Where one turn sends some rows of the set: a few examples, then the rows asked:
j_806: [ 48  -2  22  10 -19   6  -5  14  -6  20 -11   3  -2  33  -7  10  -9  18
 -24  -7 -40   4 -14]
j_546: [ -5  12 -19  21 -19 -31  39 -29 -15   5  27   3 -10 -27  15 -36 -38  23
  59   8   2  -3   9]
j_470: [-69 -17 -11 -20  33 -11  20 -41 -12 -14   0  11  17 -39 -10  30   1  -7
 -25   9 -40 -16   8]
j_128: [-46  -3  15 -33   9 -15  -4  13 -24 -23  -1  16  26 -15 -15  10  12 -23
 -21 -14  19 -63  41]
j_346: [  6  20 -14 -21 -16  -1 -40 -24  -4  38 -40 -30  37  24  29  20 -10  30
  -1 -22 -15 -11  39]
j_147: [ 31 -12   4  -5   9  29  -3 -23 -24  39  -9 -31  24  16  19   8 -34  25
 -17 -38 -15   5   7]
j_456: [-27 -19 -39   9 -27   5  42 -45 -25   3   1  24  -3  -2  33 -20   2   9
  63  -7  -9  -8  -3]
j_631: [ 11  -2   3 -23 -18 -19 -17 -36 -46   9 -36  -2  31  -7  68 -31 -24  14
   4 -30 -27  18  30]
j_855: [-16   7 -18  36 -50 -10  23 -15  15   3  14  32 -28   5 -11 -23 -14  18
  37  20 -17  -3  -1]
j_928: [-51   0  25 -16  23 -24   2  -7   3 -52  14  21  12  -1   8  12  -4  -2
 -54   8  12 -25   8]
j_495: [-47  -3 -27 -20  44 -24  -1  -4 -13  -1   8 -15  18 -61  -2  12 -19 -25
 -14 -13   3 -11  35]
j_305: [-29  -3 -11 -23  36 -58  20   9 -26 -26   2  13   8 -53  -1  18  18 -26
   1  12 -26 -20   5]
j_474: [-33  34 -25 -20 -32 -24  13   2   9   0 -37  32 -15  24  20 -19  30  33
   9  -4   4 -25 -47]
j_501: [ 58 -10  29  -5   1 -17  20  -3 -52  11  -5  -5  12  -3  27 -19 -24  15
   0 -19 -37   8  -9]
j_421: [ 37  30  18  -4 -36 -52 -29  14  -6  -1 -31  11   6  18  25  -8  -1  21
  -4  11 -41   7  12]
j_69: [-54 -25 -13  -7  10 -15   2   1 -17 -23  -2  37  -4 -52   0 -10  -4 -41
 -29  -5 -26   6  19]
j_202: [ 15  11  26 -27 -17 -41   1 -47 -50   7 -30  -2  35  -9  45 -18 -18  34
  11  -4 -55  -1  20]
j_81: [-50  -8 -24 -18  12 -13  -6  13  -4   2 -12  15   8 -33 -35  33  24 -32
 -11   0 -24 -36  27]
j_215: [ 32  -5  20 -11   7  16  12 -32 -29  39  -7 -30  28  16   0  20 -26  39
  -8 -19 -38 -14   1]
j_735: [ 21   7   0 -10 -50 -18 -37  12 -16   8 -51  25  10  28  33  -9  18   1
   0 -12 -38   3  20]
j_485: [ -1   6 -50  18 -27 -16  20   7   3   5   2  11 -14  11  17  -4  15   2
  68   1  15 -16  -2]
j_533: [-47  -1  15 -24  21 -15  -9   8 -17 -31  11   8  22 -25   6  -7 -17 -20
 -38 -20  36 -35  42]
j_132: [-44   4 -19   1  32 -32  -6  10  24 -24   9   7  -5 -29 -10  27  -4 -17
 -40  16 -12   5   4]
j_630: [  1  28  12 -10 -21 -11 -30 -43   9  26 -28 -22  28  25  16  18 -26  51
 -21   2 -41   0  25]
j_187: [-56  -7  28 -33  21 -21  17 -22 -20 -44   4  21  26  -5  -1  23  14   1
 -34   7  -4 -52  12]
j_673: [-23  16 -26  15 -27  -4  32 -41   4  29  15  -7   0  -2 -20   4 -17  37
  58  13  -9 -35  14]
j_632: [-57  39 -14 -19 -33   5   5 -34   7  41 -21   2   1 -10 -12 -38 -31  49
  -3 -21  11 -34   2]
j_953: [-43  42 -34 -31   2 -15  16 -33   9  20 -26 -14  10  11  27  -6   0  56
  11 -16  25 -31 -31]
j_131: [ 55  -4   5   0 -15   8 -10  29 -18  29 -20  -6   6  32   0  13   5   4
  -5 -23 -22  -8  -3]
j_750: [-29   1 -53  24 -14  15  16 -37  19  14  12  -7  -7  12  26  -3 -22  22
  38  -7  21   4   4]
j_148: [-35  30  -2 -30 -35 -29  26 -20 -38  22 -23  23   1 -35   8 -67 -17  30
  26 -23   1 -35  -4]
j_259: [-24  49 -12  -9 -47 -29  -4  22   8  21 -23  25 -21  -8 -11 -52 -10  25
   5 -12  17 -27  -8]
j_958: [-60 -18  22 -23  -1   0  -3  -2 -23 -35   0  37  16 -16  -3  -9  -1 -25
 -43 -15   9 -39  35]
j_658: [-38  22 -18 -28 -10 -30  31 -31 -21  -8 -24  21  -3  -8  56 -50  -4  38
  11 -17  11  -5 -42]
j_188: [ 43 -30  19  -9 -12  10  15  -9 -59  17 -19  11  14   5  29 -19 -10   2
   0 -33 -41   6  -5]
j_605: [-33   8  25 -30  33 -47  12   6 -19 -49  13   9  23 -14   8  14   8  -6
 -26   6  18 -45  13]

j_605 -> j_128
j_750 -> j_546
Now these:
j_188 -> j_806
j_132 -> j_495
j_630 -> j_631
j_148 -> j_474

Where one turn sends some rows of the set: a few examples, then the rows asked:
j_973: [ 54  -8  13 -12  28 -15   3   7  20 -26 -27  28]
j_205: [-47 -14 -19  -4  18   5  14 -18 -18 -31  -2 -29]
j_702: [  3  16   2 -19  -4 -30  51 -12  -2  15  42  20]
j_633: [-27 -40 -39  -3  -8  -1 -26  15 -12   5 -22  -8]
j_510: [-28  -5 -26   3 -18  -2 -35 -19 -18 -23 -39   2]
j_850: [ -2  12   2 -29  -4 -38  30 -14   1   1  52  25]
j_420: [-19 -49   3  21 -14 -11 -14  -5 -19   5   1 -15]
j_144: [ 27  23  -6  14 -54  11  24  15  10 -12   1  -5]
j_542: [ 37  19 -10   8 -54  17  26   2  15  -8  -4  -1]
j_33: [ 27  13 -14  -6 -59  15  15  14  23 -22   3  -5]
j_894: [-39 -24  -7   4 -19 -12 -16 -12 -41  -5 -11  22]
j_758: [ 28  25  -9  -7 -60  13  20  -3  17 -13  -3 -10]
j_578: [-43 -28 -27  -5  10  13  18 -22 -28 -24 -20  12]
j_114: [ 59   6   7  -4  30 -13   9  -7  23  -9 -32  22]
j_982: [-20 -13 -11  10  12   9  -9 -32 -13 -46 -27 -25]
j_329: [ 25  16 -40 -28  38  36  -8   6   3   5  33   6]
j_64: [ 26  25 -42 -23  42  29   8   3  10  22  25   0]
j_903: [ 28  30 -33 -16  34  37  -5  11  10  13  30  -1]
j_561: [ 22  25  -7   1 -56  17  16  19  19  -4   2  -5]
j_436: [-18 -40 -21  16 -18  -2 -26 -30 -21  10 -10  14]
j_151: [ 27  21   1  -7 -52  11  20  17  31 -11   4  -7]
j_254: [ 53   8  22  -4  31 -17  11   3  19 -19 -24  24]
j_252: [ 31  26  -9   4 -50  21  18  18  21 -10   6  -7]
j_646: [  2  23  12 -18   6 -37  38 -10   4   5  43  21]
j_312: [ 48   9  23  -7  27 -13  10   5  16 -19 -34  27]
j_819: [ 30  24 -22 -25  40  37  -7   3   8  12  34   8]
j_925: [-37 -29 -17 -12  19  -7   5 -16 -36 -34 -24  14]
j_341: [-36 -14 -25 -12   4 -28 -10 -30 -16 -35 -29   1]
j_707: [ 25  20 -33 -32  45  40   6   7  -1  13  19  -1]
j_878: [-17 -42 -13  10  23 -17 -32  -5  -3  13  -3 -23]
j_680: [-22 -34 -34   6 -16   4 -38 -13 -30   5  -2   2]
j_58: [ 27  28 -32 -20  36  37 -13  11   4  18  24   4]
j_211: [-33 -12 -37  -5   5 -10 -10 -41  -1 -28 -38  -4]
j_253: [ 57  11  14   8  28 -14   3   1  14 -20 -33  18]
j_161: [ -5  25   0 -13   5 -37  42  -3  -4  11  48  14]
j_335: [-53 -16 -34 -12  12   7  -6   7 -33  -8 -15   7]
j_813: [-31 -47 -35  -4   9 -10 -13   3  -1  19 -22  -1]
j_588: [-33 -21 -25  -8  20 -21 -32   3 -11  -2 -39   6]
j_92: [ 55  -3  14 -15  24 -16   5   4  23  -7 -38  14]
j_815: [  1  26  10 -29  -2 -27  30 -16  10   7  52  16]
j_105: [ -4  29   8 -24   6 -35  35 -12   0   7  42  21]
j_711: [ 53   2  24 -12  26   0  10  10  24 -19 -24  23]
j_662: [ 27  30 -39 -12  48  24  -6   9   5  16  23  -3]
j_825: [  3  13   8 -26  -2 -28  35 -19 -11  19  48  21]

j_151 -> j_711
j_161 -> j_144
j_329 -> j_850
Now these:
j_680 -> j_341
j_58 -> j_105
j_825 -> j_758
j_813 -> j_578
j_588 -> j_335
j_646 -> j_252
j_64 -> j_702
j_420 -> j_982

